In the rows, zero is written as 128.
The rows of T fall into 3 groups, which share some directions, and each row is roughly a mix of its group's hidden directions.
T, 122 rows:
152  73  174  109  109  169  126  130  88  147  139  139
158  94  73  119  116  71  116  124  120  107  160  122
125  90  93  124  114  138  175  131  78  94  155  102
120  155  123  151  144  65  99  122  127  83  88  114
167  126  143  104  73  120  114  67  153  133  139  141
139  135  139  107  153  100  98  150  71  125  102  75
93  124  171  117  103  106  103  130  102  107  191  111
137  145  114  120  134  163  135  67  148  160  178  155
115  152  179  126  165  123  143  142  169  91  163  157
147  154  147  97  71  153  120  176  97  126  153  115
146  137  138  136  133  153  69  137  127  67  89  110
91  77  106  175  152  155  164  114  126  132  105  145
99  179  158  122  122  138  114  178  128  158  109  171
136  159  118  124  143  177  178  160  148  115  79  141
119  87  107  94  115  192  146  153  151  150  129  156
184  135  146  104  87  143  104  95  94  106  109  105
108  124  150  136  168  132  191  160  91  127  165  123
126  131  167  105  142  97  59  141  144  95  120  155
129  99  96  142  146  117  136  131  54  154  88  120
124  118  125  130  85  105  69  66  129  134  119  144
173  144  154  96  124  131  162  116  158  143  89  80
190  114  101  142  148  116  140  123  74  89  136  119
157  101  118  114  76  146  104  94  82  161  109  140
176  125  184  141  160  98  116  161  145  100  126  149
117  148  110  108  60  149  127  156  159  120  155  165
139  73  85  128  126  123  177  134  84  117  156  123
119  145  106  111  93  179  177  141  146  148  170  142
137  84  141  120  96  167  129  81  97  87  136  102
113  144  140  185  141  76  114  77  111  112  123  115
120  146  139  112  117  124  124  75  69  86  143  160
128  113  130  138  85  161  186  143  129  158  77  132
181  150  125  101  94  95  138  73  115  145  147  131
118  156  82  130  132  170  98  127  91  139  75  145
135  82  124  122  136  121  201  137  104  143  93  106
120  127  79  114  56  150  125  140  134  125  155  160
165  158  182  111  140  111  129  162  87  124  166  120
139  115  122  97  116  105  101  123  134  55  170  106
150  82  139  151  129  132  124  60  148  154  105  100
154  161  135  108  106  109  111  160  143  183  76  130
57  106  104  124  131  179  121  121  131  142  116  95
128  148  100  157  164  107  162  121  195  110  109  118
132  171  110  104  111  124  90  134  172  76  159  133
102  134  118  65  135  168  115  144  110  170  163  116
100  114  131  114  124  174  76  168  170  140  118  101
132  174  120  115  129  109  145  168  151  118  166  188
128  143  163  105  174  138  160  185  118  89  118  141
123  176  120  163  193  103  99  143  143  147  128  112
155  128  170  134  127  112  155  94  128  119  172  189
118  102  120  134  130  117  95  66  173  122  157  90
122  117  116  135  143  167  86  87  147  171  77  121
132  105  146  112  85  113  185  140  110  176  144  99
154  119  88  122  148  63  125  134  111  87  145  96
121  71  86  153  151  159  159  136  118  110  154  160
157  98  137  105  113  147  192  131  147  82  149  112
95  177  145  120  150  82  154  173  128  138  106  151
161  105  136  126  209  90  116  129  135  132  140  145
185  142  175  103  129  115  144  170  111  99  124  103
103  105  171  133  87  148  139  90  137  117  177  95
52  124  85  139  113  147  111  142  129  106  99  137
83  126  144  111  106  108  123  127  114  180  66  139
113  109  207  132  119  99  162  155  124  151  136  121
143  110  145  142  120  120  150  154  44  117  129  156
132  112  177  99  126  160  120  90  142  158  182  143
130  118  132  144  116  184  125  205  129  107  131  142
94  89  135  162  146  129  84  103  164  115  85  115
163  123  137  71  98  115  123  62  125  139  137  134
110  162  175  106  120  126  138  175  148  97  82  114
176  123  111  131  183  82  157  97  127  152  124  140
113  85  100  152  136  103  145  202  136  119  130  141
124  163  88  113  79  91  83  137  129  96  141  116
129  109  118  150  178  144  185  168  130  153  100  108
119  139  170  142  127  109  67  77  149  147  126  102
157  144  142  138  130  135  169  162  65  147  154  95
122  139  85  145  164  109  121  146  65  165  106  140
112  132  107  132  151  149  162  124  95  161  128  55
135  102  136  110  75  145  168  128  123  190  150  123
124  72  121  107  114  125  179  120  166  82  142  126
147  100  110  97  72  104  143  111  141  115  173  163
124  125  124  75  132  130  115  79  87  175  158  120
132  81  121  167  151  124  111  120  101  106  126  61
88  130  161  127  80  157  80  117  98  135  160  121
106  96  172  141  90  172  168  111  135  162  141  131
98  94  101  138  135  89  82  124  175  143  91  126
110  163  133  172  135  94  103  79  117  147  150  89
84  151  149  143  156  162  124  152  129  157  189  119
153  150  142  103  83  79  82  105  133  147  110  104
151  51  107  115  110  148  135  92  115  100  138  119
128  185  72  138  146  101  113  158  110  146  98  137
124  125  141  97  125  127  161  138  199  152  82  115
103  83  153  114  88  170  148  84  103  121  130  106
155  135  156  138  121  171  96  101  108  93  140  71
57  129  105  134  136  105  109  106  115  86  97  146
118  181  99  139  144  127  57  101  135  146  122  134
93  116  79  171  89  121  97  110  100  143  113  154
126  119  103  156  150  161  114  168  166  89  172  151
156  86  129  118  102  132  175  124  125  86  178  105
115  131  161  132  73  101  170  150  161  135  170  119
133  126  101  181  134  100  152  118  130  128  138  200
121  81  124  119  122  133  139  91  154  57  151  116
132  159  168  108  112  140  151  173  165  103  80  135
142  111  148  141  94  122  115  153  92  112  140  203
116  113  122  144  59  100  116  116  135  184  149  140
148  122  119  79  145  171  153  130  160  176  153  103
167  84  130  143  138  149  152  133  125  101  126  60
113  163  143  139  158  158  135  157  111  171  74  156
102  166  131  128  175  91  144  151  146  76  129  157
118  153  184  125  200  140  96  130  126  128  119  137
125  135  143  128  102  163  152  166  67  146  172  136
130  97  152  91  138  164  113  164  96  105  94  170
136  143  147  100  169  143  125  134  145  50  148  112
95  135  120  93  107  167  130  138  78  147  138  75
123  167  131  137  157  123  193  164  119  103  110  94
123  103  140  93  122  161  109  126  87  154  115  63
117  134  67  162  160  105  129  116  145  149  91  91
139  141  65  133  143  104  64  97  121  133  139  133
134  91  97  130  148  168  160  146  92  159  111  173
99  157  114  111  134  100  108  130  128  129  93  204
140  160  114  123  107  136  126  155  141  136  42  140
114  155  117  153  167  142  87  123  142  192  99  124
144  120  109  96  97  133  113  95  128  79  131  191
122  90  138  131  124  160  177  121  63  96  129  122
103  123  167  89  95  144  137  92  175  91  120  112

One row of each group comes first, with its name. Which group is each row after those in?
75  153  79  127  96  125  120  132  160  90  104  148 : R
92  136  158  152  91  149  97  92  121  185  123  126 : L
117  154  119  143  174  102  157  188  157  158  114  136 : G

131  180  140  106  110  114  84  122  132  169  82  153 : G
160  104  126  146  159  115  152  139  126  71  139  72 : G
135  107  115  99  101  71  142  152  128  80  107  163 : G
101  138  149  103  145  157  170  149  176  93  96  150 : G
153  133  55  150  136  87  119  94  133  133  137  101 : L
156  94  125  110  99  192  125  102  105  111  91  142 : G
140  97  98  158  112  88  124  74  123  156  141  88 : L
136  110  151  130  196  159  172  124  143  118  165  138 : L
137  126  195  129  168  103  84  115  157  107  129  115 : R
153  122  138  142  151  136  135  119  145  165  45  134 : L
140  115  181  131  195  150  113  99  143  133  99  127 : L
